In the rows, zero is written as 128.
Families of rows that turns and mirrors carry onto each other, the same ones carrying the whole set onto itself: the rest of each named row's family, in list order:
3 families of 5 rows:
zanab: [139 134 131 120 116 141 140 147 115 119 149 125 111 124 113 151 113 133
 157 121 130 145 129 139 128 121 102 132 135 117 153 154  90 150 184 129
 160 170 115 129  88 137 114  74 112]
nobe: [105 110 148 130 160 138 136 110 129 120 151 148 120 154 126  92 186 150
 125 123 147 114  96  91 124 148 150 137 125 120 137  96 121 143 110 109
 120 117 142 152 142  75 147 150 133]
nibit: [127 152  73 138  95 118  76 105 137 121 114  95 108 115 128 171 162 136
 104 131 161 162 150 125 133 126 119 114 113 124 119 139 116 147  63 154
 140 139 138 137 129 135 138 107 131]
danuv: [124 124  91 119 110 153 107 119 142 123 150 137 105 116 141 155 132 157
 118 117  98 150 149 160 134 138 116 101 166 125 127 142  86 172 166 164
 150 150 128 109 126 155 129 113 117]
dibo: [104 117 108 119 169 117 121 137 164 100 145 155 183 142 146 139 112 119
 151 120 152 144 101 148 126 112 140 136 132 111 144 122 167 124 140 148
 107 103 145 113 114 128 113 152 101]
giz: [119 142 102 136 117 123 131 139 110 146 120  66 121 132  90 173 162 131
 114 137 160 143 128 138 109 115 111 114  81 113 135 149 150 141 107 145
 137 152 148 127  81 137 152 114 104]
Zefa: [125 120 109 128 161  99 118 107 137 122 132 173 116 130 139 148 179 161
 140 134 151 144 159  88 135 137 119 110 140 174 128 101 101 137 101 123
 113 176 147 109 125 118 114 127 136]
tul: [122 110  97 155 153 125 101 107 164  87 133 128 180 125 149 149 150 107
 146 120 127 167 130 139 106 132 127 120 139 181 124 139 128 127 110 147
 130 112 159 102 125 161 117 157  94]
kor: [113 131 130 136 131 153 109 123 108 131 133  81 113 140  78 138 209 137
 111 107 148 126 102 125 107 150 152 119 102 112 121 144 152 146  90 127
 163 122 136 144 116 103 164 134 111]
Vefo: [150 102  81 171 128 109 130 128 137 145 117 131 152 109 153 119 132 143
 144  89 121 121 155 144 143 134 128 148 129 178 129 145  75 181 101 163
 125  99 124 136 140 124 116  99 126]
Mur: [ 98  96 132 143 164 140  98 106 140  89 153 153 158 144 143 129 131 100
 155 123 132 108  56 156 104 135 143 126 147 101 132 129 126 133 113 118
 142  97 134 148 142 112 132 153 110]
sika: [135 121 120 119 148 114 163 150 133 131 147 141 140 143 118 119 163 164
 110 132 172 141 132  86 135 126 127 119  96 142 156  93 136 145 119 123
  85 142 162 124 112  91 136 130 136]
liru: [146 104 123 166 148 138 112 129 103 132 139 123 129 120 120 143 111 101
 162  88 133  96  70 147 125 154 128 137 137 136 147 151  85 148  94 117
 166 108 119 162 146  84 140  85 135]
Fuzuv: [140 122  80 147 136 125 138 143 132 143 118 131 147 123 141 152  90 103
 165  97 145 119  90 153 144 135 111 167  99 148 154 160 114 144 122 148
 118 109 122 151 144  99  98  81 134]
Lufo: [132 114 161 139 141 160 111 134 101 113 158 116 102 126  82 148 156 144
 147  92 124 127 112 148 115 159 132 118 156 111 143 156  98 156 148 107
 186 154 119 133 100 111 156  95 118]

Which other rows belong to the same family as nibit? danuv, Zefa, tul, Vefo
Which other rows belong to the same family as Mur? nobe, kor, liru, Lufo

Families of rows that turns and mirrors carry onto each other, the same ones carrying the whole set onto itself: the rest of each named row's family, in list order:
4 families of 8 rows:
gel: [108 183 143 124 103 132 118  67 114  92 131  95 142]
Tama: [ 82 116 154 117 113  75 146 128 118 141 147 128 133]
suv: [ 95 146 119 135 123  57 136 114 158 112 154 155 143]
Dalid: [ 91 153 133 109 109  45 117  83 130 106 161 123 127]
Fepus: [106 156  69 153 120 123 161 122 142 116 145 155 134]
fetoz: [111 165  82 138 108 161 164  98 113 117 143 133 135]
Pafu: [ 88 141 172 121 105 107 120 103 104 120 128  89 132]
tamim: [105 168  63 131 107 145 150  93 104 112 150 122 113]
Taz: [ 96 151 159 114 111  59 126  85 138 109 157 130 149]
Sofet: [ 94 140  76 120 117  75 158 110 126 130 172 156 121]
bodiv: [100 145  88 143 124  83 155 128 152 120 154 164 138]
dimo: [ 92 135 110 133 108 154 162 127  94 138 135 116 123]
zek: [107 188 132 144 107 123 107  81 131  83 122 100 136]
tad: [ 84 130 172 115 109  80 129 113 113 130 142 107 133]
difo: [106 146  77 132 114 129 176 113 125 128 157 158 138]
penug: [ 95 171 139 112 104  74 105  69 118  94 149  99 125]
tos: [ 85 114 126 125 116  95 163 136 114 149 154 137 130]
Lizu: [ 92 149 153 126 101 139 127 102  94 119 125  84 128]
kob: [100 182 121 119 103 114 107  66 103  90 139  87 121]
tadef: [ 96 160 144 133 119  55 115  98 152  98 144 131 146]
depo: [106 182  88 126 102 145 126  76  98  98 140 100 117]
mit: [ 95 147 128 131 104 158 144 112  91 126 125  95 126]
luto: [112 181 109 136 103 160 140  79 107 102 131 107 137]
Pugub: [109 185 100 153 110 150 126  91 125  91 122 108 134]
baze: [ 91 141 108 111 117  46 139 101 133 120 173 145 124]
ged: [ 96 138 132 117 117  57 150 101 145 124 166 156 148]
tem: [ 89 120 111 130 113 127 168 138 105 149 146 134 125]
zav: [101 135  97 124 117  88 171 118 139 134 168 168 143]
nupo: [101 171 164 118 105  87 113  71 126  94 143 105 148]
zem: [110 172  75 154 115 150 148 110 128 104 132 132 133]
Siki: [101 175 149 136 111  82 102  85 142  86 131 107 143]
Podi: [100 149  58 127 114 116 162 108 114 123 162 146 117]

Which other rows belong to the same family as luto? gel, fetoz, Taz, difo, ged, zav, nupo
Which other rows belong to the same family as tadef? suv, Fepus, bodiv, zek, Pugub, zem, Siki

Families of rows that turns and mirrors carry onto each other, the same ones carrying the whole set onto itself: the rest of each named row's family, in list order:
7 families of 4 rows:
gepe: [165  85 136 130 106 101 148 121 110 134 160 103 139 156 120 164 141 111
 105 106 148 130  87]
sobef: [153  84 137 124  91 100 135 117 116 127 162 108 147 154 115 168 128 115
 114 117 145 127  96]
lim: [110 147 119 120 140 107  97 130 129 154 109  94 134 119 129 166 147 159
 114 127 113 131  65]
gedar: [127 108 127 118 158 158 103  85 121  98 115 119 146  92 142 100 134 123
 187 105 132 139 107]
pil: [160 135 135 167 160 135 143 134 130 123 139 145 125 129 145  88 127 136
 117 147 142 113 154]
vamum: [125 112 124 122 169 155 112  80 123 100 103 118 153  86 137  97 139 125
 171 106 120 133 104]
Kisef: [165 127 127 180 156 140 143 130 126 112 149 140 135 141 144 101 140 141
 126 146 147 114 154]
Zanit: [112 139 118 121 153 116 103 116 131 159 101  90 143 111 138 167 150 160
 122 124 111 133  64]
supid: [123 107 130 119 163 145 110  75 127  90 113 126 149  85 141  99 134 127
 172 105 126 136 122]
sapoz: [160  98 141 130  98 101 145 121 112 130 166 114 148 149 119 173 139 107
 103 113 150 121 103]
zoma: [114 146 117 123 147 109 101 122 146 150 106 101 139 116 133 171 145 162
 111 130 107 123  63]
daz: [121  98 128 130 168 159 109  76 122 103 110 125 154  94 137 100 131 119
 167  96 119 130 122]
Vilur: [121 117 121 118 163 156 113  84 116  90 105 119 150  93 148 106 131 123
 176 104 118 126 117]
ligo: [123 105 125 120 165 159 108  91 113 102 109 123 157  86 143 109 132 119
 177 112 123 128 121]
bil: [116 134 120 129 149 108  89 123 133 156 113  93 138 109 127 162 151 159
 110 127 115 137  59]
Gibi: [161  97 137 110  99 103 146 115 110 132 158 106 137 143 120 171 131 107
 106 105 155 118  92]
rame: [121 146 107 125 149 112  94 117 124 162 116  88 138 113 131 164 149 164
 106 123 114 122  69]
zos: [168 134 130 173 155 141 139 137 134 120 141 136 130 143 140  91 129 141
 134 145 140 114 159]
rav: [169 132 122 167 149 137 143 133 126 116 149 138 139 134 146  91 130 135
 130 156 151 111 154]
mag: [119 113 127 121 166 159 112  81 117  95 100 130 148  93 137 107 138 122
 175 107 126 142 107]
sugap: [164 140 127 174 156 124 137 131 131 108 147 140 130 139 144  96 132 146
 128 138 148 114 155]
kesi: [116 139 111 118 149 114 104 119 130 153 105  98 134 105 131 171 144 163
 117 134 120 137  60]
Kalod: [165 134 122 171 155 133 153 130 126 114 140 137 145 135 152  92 129 132
 127 151 138 113 155]
pivub: [157  96 130 124  96 100 144 113 124 128 167 106 148 148 115 173 138 110
 107 107 149 114  91]
tuvi: [166  96 136 134 102 112 145 119 110 124 164 110 144 153 113 177 132 112
 110 110 144 120  94]
tegi: [119 136 120 124 156 108  95 127 130 151 109  94 131 107 131 170 157 159
 108 118 117 130  62]
tuzim: [158  91 141 127 103  98 148 120 124 129 155 111 138 152 117 174 135 108
 106 100 142 123  93]
nosi: [165 123 125 172 155 132 144 139 124 113 150 139 122 136 139 100 129 135
 124 145 147 112 160]

Which other rows belong to the same family as vamum? Zanit, sapoz, nosi
Which other rows belong to the same family as Gibi? pil, daz, rame
Which other rows belong to the same family as bil? Vilur, rav, tuzim
Which other rows belong to the same family as kesi? Kisef, mag, tuvi
Which other rows belong to the same family as pivub? lim, supid, zos

Families of rows that turns and mirrors carry onto each other, the same ones carrying the whole set onto itself: the rest of each named row's family, in list order:
4 families of 5 rows:
Filat: [ 82 130 132 114 112 120 145 101 128 124 137  88 162 152 158  94 104 120
 150 128 137 169 129 128 133 148 164 103  99 125 104 105]
Feso: [158 114 174 127 139 111 115 107 106 122 111 116 126 160 149 146  89 102
 139 117 166 116  94 129 140 147 114 134 110 120  97 114]
Mifi: [162  97 129  86 110 103 120 175 104 154 128 128 104 126 144 160 124 121
 118 176 129 154  78 126 137 143 169 131 103 152  90 140]
mobid: [122 133 113  82 149 106 105 142 142 146 123 144 102 108 151 142 137 154
 103 177 124 134 116 146 134 154 186 156 108 126 131 127]
pazo: [107 110 108  84 103  90 126 148  96 148 124 108 100  72 160 112 125 132
 137 100 142 194 115 111 116 147 147 116 121 123 155 117]
sovuv: [114 103 156 120 121 138 106 166 100 127 124 146 103 167 111 121 137 117
 133 174 158 104 166 147 145 164 111 114 100 144 152 107]
Pozo: [102  87 140  92 112 129 149 107  76 128 154 104 106 118 137 141 140 120
 161 139 141 203 133  93 131 152 154 112 101 120 130 119]
Vudi: [132 110 153  77  94 112 124 146 137 113 123 119 103 106 140 174 153 118
 121 182 129 167  99 139 148 125 177 134 125 133 114 100]
fir: [127 114 138 131 145 127 119 142 132 140 138 107 158 163 161 101 113 146
 123 109 170 136 178 133 142 124 135 113 105  85 118 113]
pubi: [127  99 126 109 134 107 114 128  93 158 133 153 144 125 111 113 101 138
 138 132 140 131 169 174 120 175 109 110 107 136 155 134]
kuniv: [101  89 124 109 145  82 130  99 122 149 148 141 123 135 180 139 106 106
 131 135 185 139  82 149 128 146 126 116 109 121 111  80]
vubik: [119  89 163 113 149 114 133 105  93  93 125 123 131 143 145 133 126 111
 139 123 196 132 133 119 145 126 100 110 129 112 121  84]
Gevi: [ 97 139  99 140 108 107  66 149 130 120 108 136 115 130 149 148 123 147
 150 106 142 120 131 144 115 134 124 151 148 144 139  82]
bes: [131 117 111 118  85 116 166 135 128 120 122 122 136 100 168 126 126 115
 143 132 119 159 120 162 135 120 185  98 135 120  93 138]
sikup: [136  96 130 112 113 119 119 103  74 141 133 104 101 122 125 122 107 127
 163 107 135 187  91  91 107 147 141 102 122 154 102 136]
Pak: [137 131 134 111 132 131  96 158  87 170 114 121 106 165 105 109 125 128
 150 132 134 108 148 112 160 173 116 138  99 153 127 139]
kaniv: [117 107 124 120  95 145  79 151 120 124 130 139  68 123 111 132 168 152
 131 127 137 137 149 131 132 112 146 134 171 150 125  97]
Sig: [131 140 116 135  95 124 106 162 153 136 160 157 100 125 159 113 152 153
 129 141 160 158 130 150 122 139 190  88 143 150 105 131]
mezo: [150 129 130 101 107 113  66 172 116 139 129 125  91 138 133 127 141 151
 121 103 163 136 102 108 141 122 138 155 165 164  97 107]
surep: [119 139 106 136 130 114 102 198 147 149 114 127 138 141 144 108 147 142
 140 148 168 123 149 135 148 121 130  75 114 144 131 109]

Which other rows belong to the same family as vubik? sovuv, Pozo, Vudi, kaniv
Which other rows belong to the same family as Mifi? Feso, sikup, Pak, mezo

